Rotation paths and how fast each direction turns (degrees a step)
Each turn is a multiple of 5 degrees from 10 to 175, or 0.
Each row of a path follows its step; steps can be skipped.
Rotation 1:
step 0: [  7.4  20.2 -10.9  -6.0 -13.6   5.0 -14.3  -2.3  -3.9  -5.5 -12.2  -2.1
   3.1   7.7  -3.3   4.5  -4.6   2.7  -1.1  -2.0  10.2  11.6 -18.2  -9.6
 -12.6 -37.0  -0.8 -24.5   8.1   1.9  -9.9  -7.5  10.1]
step 1: [ -9.3 -11.0   8.6  14.9 -11.1 -18.8  11.2  19.9  -3.0  -0.6 -33.5 -13.6
  -1.2 -12.9  12.5   0.8   6.2  -1.0  -9.8  15.2  -8.9  -7.5  -0.3  12.1
   3.3  11.5   2.6  -7.5  -7.3  13.5 -10.2  -5.5   9.6]
step 2: [ 16.9  -5.2 -35.6 -14.9   6.0 -20.4  15.1 -19.8   6.3  10.8  12.8  -8.3
  -8.7  -6.6   9.5  -9.8   7.0  -2.9   8.3  -1.8   2.0   1.3 -15.0  -9.5
   7.6  -1.5 -12.3  -5.8  -6.9   0.8 -12.5   4.1  -8.3]
step 3: [-13.2   2.0   1.5   6.4  10.8  -0.1 -15.1 -13.9 -14.0  12.2  -9.3 -10.6
   1.5  12.3  -6.2  -2.9  16.0   8.7 -33.0   0.6 -17.2   5.1   2.1  10.0
   3.9 -11.6 -11.4   2.1  -7.2 -15.1  20.7  -2.6  -4.5]
step 4: [ -1.8  -7.8   2.0   2.8  12.9   0.2  13.3  22.3  19.8   1.2  21.0   6.4
  -1.0  -3.7  -6.6  -9.2   8.0 -10.8   0.5   6.4  -2.7  -2.1  14.0 -15.9
  29.3  14.0  -3.2   4.7   8.5  16.6  17.2   0.5  -8.6]
step 5: [  5.7  14.0 -26.2 -13.3   7.1  20.8  -3.8 -13.4   1.7  -9.7  14.7  13.9
   3.7  16.4 -21.2   0.4  -1.4   0.7  -5.1 -13.0  -9.4  -3.8   4.2  20.7
  -3.9  -8.1  20.2   7.1   8.5  -3.2  -4.3  -2.5   7.2]
step 6: [-13.5   8.8  14.6  17.6 -23.0  10.4   7.1   6.1   4.0 -12.8 -15.7  -7.3
  26.7   3.4  -7.3  -5.9 -10.4  -3.5   2.9  11.5  17.3  -4.4  13.8   9.9
 -10.1   1.2 -11.5   5.8   9.6   6.3  19.1   3.9  -5.7]
step 7: [  4.9   1.6   1.8   1.3  -8.5   3.6   4.5  -3.9  16.8 -14.5  14.0  -4.4
  -4.5  14.4  31.0   3.5  -4.5  -5.9  22.3 -10.1  -6.1   6.6   1.2   1.0
   5.5   0.4   5.2 -11.9   6.5  17.6 -28.1   6.9  13.9]
step 8: [-13.1   5.2  15.1 -10.0 -15.6   5.4  23.5 -15.9  -8.2  20.3 -10.8 -12.0
  -2.2  -1.2  -5.2  -3.2  -5.1   6.7 -11.3   1.3  -3.2   2.4 -12.7   6.5
 -24.7 -12.3   7.6  14.1 -17.9  -9.6 -16.4  -0.2   4.1]
step 9: [-13.8 -12.6   9.3 -15.8   8.6 -13.6  -2.2   7.8 -14.4 -11.3  -6.1  -6.5
 -11.3 -11.8  11.2  -9.2   9.2   1.8   2.0  -1.3  17.4  22.9  15.1 -14.1
   8.1   4.0 -21.6  -6.9  -1.9   7.7  -5.3  16.8 -13.3]
step 11: [ 10.2  -6.0  -4.0 -13.9  -0.5   1.4  -4.7   3.2   5.2  -0.9 -13.9   8.2
   3.0  -8.8 -23.1 -21.8  -4.3  23.1 -11.7  12.5   1.7  -5.6  15.4 -17.8
 -10.1  14.8 -10.1  13.2  -0.6  -9.2  19.6  -3.8   9.5]
step 12: [-12.3  -3.2 -21.8  14.0  20.7   7.5  -9.5   4.4   0.8  -8.6   3.4  12.7
  10.7   3.8  19.7   6.4  -4.2  10.1  30.1 -14.4   4.0  -4.9  12.7   6.3
  11.6   8.3   0.2 -10.9   4.8  -8.7   7.0 -18.9  -5.3]
[-0.1  4.3 -6.3  3.9 -1.5 -2.0  6.5 -1.9  3.0 -1.3 -1.8 -5.6  2.6  5.3
 -5.0 -5.5  4.2 -7.6 -7.8  0.6 -5.0  2.6  0.5  3.9  7.4 -4.7 -2.0 -0.7
  3.7  7.8 -2.4 -1.0 -3.5] | 20
[-2.7  0.4 -4.2 -7.2 -1.3 -2.3  1.1  7.2 -6.3 -3.4  2.8 -1.3 -2.1 -6.2
 -7.7  7.0  3.5 -1.6  1.4  6.2  4.5 -3.8  2.0  9.3 -0.1 -2.0  3.4 -5.8
  0.6  2.5 -1.2  5.3 -0.5] | 85
[ -1.4   5.4   3.0   0.9   1.6   1.8   5.0   5.5  -3.5   4.9   0.3  -0.4
  -1.6   0.4   2.8  -6.8  -2.5 -10.6  -0.8  12.2   1.4  -5.4  -2.5   0.6
  -5.5   5.4  -3.7   4.9  -0.9  -3.0   2.2  -2.4   0.6] | 155
[-1.8  3.8 -6.5  0.5 -0.5 -5.1 -8.7  1.1  0.1  5.3  4.4 -0.3  2.1 -7.5
 -1.5 -4.5  7.5  4.4  1.4  3.7 -1.4  2.7  2.7  0.7  7.4  2.3 -2.9  5.1
 -6.3 -2.5  0.7 -7.3  4.3] | 45
[ 1.1 -3.6 -1.2  3.2 -3.1 -0.4  0.6  9.1 -3.3  2.8  1.6 -3.9 -0.9  2.1
  1.4  0.6 -5.4 -2.8 -4.9 -7.6  6.7  7.0  5.7  4.9  1.4 -2.0 -6.8 -3.2
  3.2 -8.8  1.9 -3.5  4.4] | 125
[ 2.7  0.9 -8.5 -1.2 -5.5 -1.6  0.5 -2.0  4.7  9.4  2.6  6.7 -6.1  3.1
  7.9  7.3  0.3 -6.7  1.1  0.2  2.3  0.6  3.9 -0.4  3.5  3.8  6.6  2.5
  2.5 -0.4 -3.3  2.3 -2.9] | 135
[ -8.9 -10.9   0.4  -0.2  -8.0  -1.1  -6.0   3.5   0.8   1.7  -3.3  -1.2
   5.3  -2.4  -1.4  -3.0  -2.3  -2.3  -2.6   2.0  -4.0   1.5   4.3  -3.5
  -2.6   9.2   0.5  -2.7   2.5   4.1   0.3   0.6  -7.0] | 140
[-1.3  7.4  2.2  2.2  1.3  0.0  5.7  2.3  2.7  3.3 -2.2 -8.5  4.5 -7.3
  0.8  9.4 -3.8  1.0 -1.6 -6.4 -3.0 -0.9  0.0  3.1 -0.3  4.5  5.4  3.2
 -5.2 -0.2  5.2 -4.0 -6.9] | 160
Rotation 2:
step 0: [ 16.6  13.6  -9.8  14.6  -7.4  -0.2   9.6  19.2  -5.5   0.7  21.0 -17.8
   2.1   0.7 -16.1   3.6 -13.4  -6.1 -10.5  -4.4  16.8 -12.2 -14.6 -13.5
  -7.1  -6.5   0.4   3.0 -18.9   7.0 -19.2  -7.8 -20.3]
step 1: [-12.3  -8.4   8.0  21.9  -1.6  -4.1  16.2  18.6  20.6  -4.0  11.3   5.7
  -8.9  -2.5 -10.6 -13.9   5.3  -8.1  -1.7  28.0  -0.7  -1.7 -14.3   1.1
   2.1  26.0   5.6   6.3   0.8 -12.3  -7.9  11.7 -16.4]
step 2: [ -9.6  -1.8   6.0   4.4  -3.1   3.4  -9.3 -19.7  16.9  30.0  -6.6  -2.5
 -12.0  19.8 -15.7   1.9  -2.1 -24.8  -5.7   2.7   5.5 -10.7   6.5  -4.3
   9.9  14.4  10.9  -0.4  -8.3 -13.0 -22.7 -11.2   5.2]
step 4: [ -2.7  20.5   8.7   7.2  -7.6 -20.8  -9.2   5.8   4.1  10.9   6.8  23.8
  -4.9  14.0  14.2  -4.2 -12.7   1.2   4.9  -6.9  -3.7  -2.9  15.4   4.0
  19.7   1.1 -20.5  26.3  16.7  -2.3  -4.9  17.1   3.3]
step 5: [ 16.3  -6.0 -10.0   9.6  -6.1   4.8   4.4   3.7  -2.5  25.7 -13.6  28.1
   9.1  -4.5  26.7   4.5   8.0  14.5  21.5  -8.4   3.4 -20.8   6.8  -1.9
  11.9  -3.3  10.6  -8.4  -8.0  -9.0 -10.0   3.3  11.7]
step 6: [ 11.8  10.1   8.5 -17.9  19.3  11.9   0.4  -9.1  -2.6   5.8 -30.5  24.1
   1.5 -12.9   5.7 -20.4  12.8   7.6  -5.7  -0.7   6.6  -3.5 -10.4  -0.5
  11.6   2.2  -1.0   8.8  17.8   5.2  24.7  -5.9  -3.3]
step 7: [  7.4  18.4 -17.3   0.1  -3.6  11.0  -1.5   0.7 -29.7   3.3  -2.7   6.8
 -19.0   9.8   3.4   4.9   2.7  -1.1   1.0 -20.5   3.6   9.5  13.7   8.1
  -1.8 -14.7  21.2   0.0  21.6  17.8   6.6  -6.7 -17.0]
step 8: [ 18.1   0.8 -12.4   7.4  -0.3 -12.2  11.1   8.1 -22.7 -10.7  17.5  10.8
  -7.7 -19.8  -7.2   7.2  22.2  18.2  -1.7  14.0  14.3  -2.3  10.8 -10.9
 -21.4   6.7   0.7   6.0  -4.6  -0.5  16.0 -10.1  -1.5]
step 9: [ -0.9   0.1  10.4   9.8  -5.7   6.9  -7.2  23.5 -13.0  10.9 -12.0   1.8
 -15.0   6.0   0.6  -5.8  13.8 -17.6 -13.6  19.6 -11.4  21.3   4.6   2.4
 -15.0  18.1  -6.5 -17.1  -8.4  -4.6  21.6 -12.5   1.9]
step 10: [  2.4  -8.4  -6.7 -14.2 -13.5  14.7  -2.7   8.2   3.8 -18.8  -7.5 -23.0
   1.9   6.1 -10.9   4.7  12.0 -18.7  -6.2  -7.8  26.4   3.8  21.7   6.4
   9.4   7.9   6.1  -6.1 -26.0  -3.2   4.2 -18.1  -1.4]
step 11: [ -2.7  -7.2   3.4 -15.3   0.7 -15.6 -11.1  21.4   8.6 -14.9  23.3 -13.9
  -9.3  20.4 -22.7   2.1   0.2  17.3  -2.3   6.8   2.2   8.5 -13.0  12.1
  20.7  -0.3  -9.0  -1.9   2.5 -12.8  16.9  -4.5  -0.2]
step 12: [  2.4   4.5   9.8   2.6 -31.7 -24.6 -14.9  14.3   3.6  21.8  23.1  -3.3
  11.9   3.9   7.0   2.4  -0.6 -14.8  -1.5  -9.7   4.7   6.9 -14.9  -3.2
  11.5  -5.5 -10.6 -15.6 -16.3   4.8 -12.9  -4.9  -9.5]
[ -1.9  -2.5   2.1  -5.5  -4.8   1.4   9.5   4.8  -3.4   3.7  -1.5 -10.2
  -1.8   4.1   3.4   1.3   1.9   5.2  -8.7   7.3   6.1  -0.9   2.3  -0.7
  -3.6   0.8  -2.9  -2.4   4.9   1.4  -2.1  -1.7  -2.0] | 35
[ 4.8  3.3 -6.4 -0.5 -4.1  2.4 -4.6  6.6  0.1  4.5  1.4  7.0 -9.7  3.3
 -0.5 -4.1  7.8 -0.6 -2.1  1.3  5.8 -3.8 -2.7  3.0  7.6  4.4 -2.5  2.4
 -3.0  0.8 -1.1 -4.2 -3.6] | 0
[ 1.8  2.4  5.6  5.5 -2.3  0.5  1.5 -3.2  2.5 -3.0 -5.8  7.1  0.5  9.8
  3.7 -4.2  0.6  8.9  2.2 -5.3  0.8 -3.1  4.4 -4.0 -6.6  3.2  2.2  3.1
  4.0 -0.7  1.2 -7.6 -1.0] | 25
[-9.3  1.8 -4.1  2.8  0.8  1.7 -0.8  5.7  2.1 -2.8  2.2  0.3 -0.2 -0.2
 -3.9  2.7 -6.6 -3.3  4.0 -1.1  8.7 -1.8 -1.8 -6.4 -2.0  6.7 -2.0 -8.6
  1.9  3.7  7.6 -5.0  1.9] | 35
[-4.9  5.4  5.9  0.6 -1.0 -1.7 -9.2 -0.9 -3.5  2.7 -2.5  1.7 -6.6  4.4
 -1.8 -6.4 -2.3 -3.6 -2.5  2.7 -1.2  3.8  1.2 -1.4 -1.3 -4.3 -4.4 -6.5
  7.7 -7.4  1.3  6.8 -2.9] | 145
[-2.6 -1.5 -7.0 -3.9 -1.8 -5.2  1.3  0.0  0.3 -0.5 -1.9 -0.9  5.1  6.2
 -5.4 -6.1  7.6 -5.5 -1.9 -2.1  1.3  0.2 -5.5 -1.1 -0.3 -2.7  8.7  1.8
  8.1 -1.2  0.0 -0.6  9.6] | 85
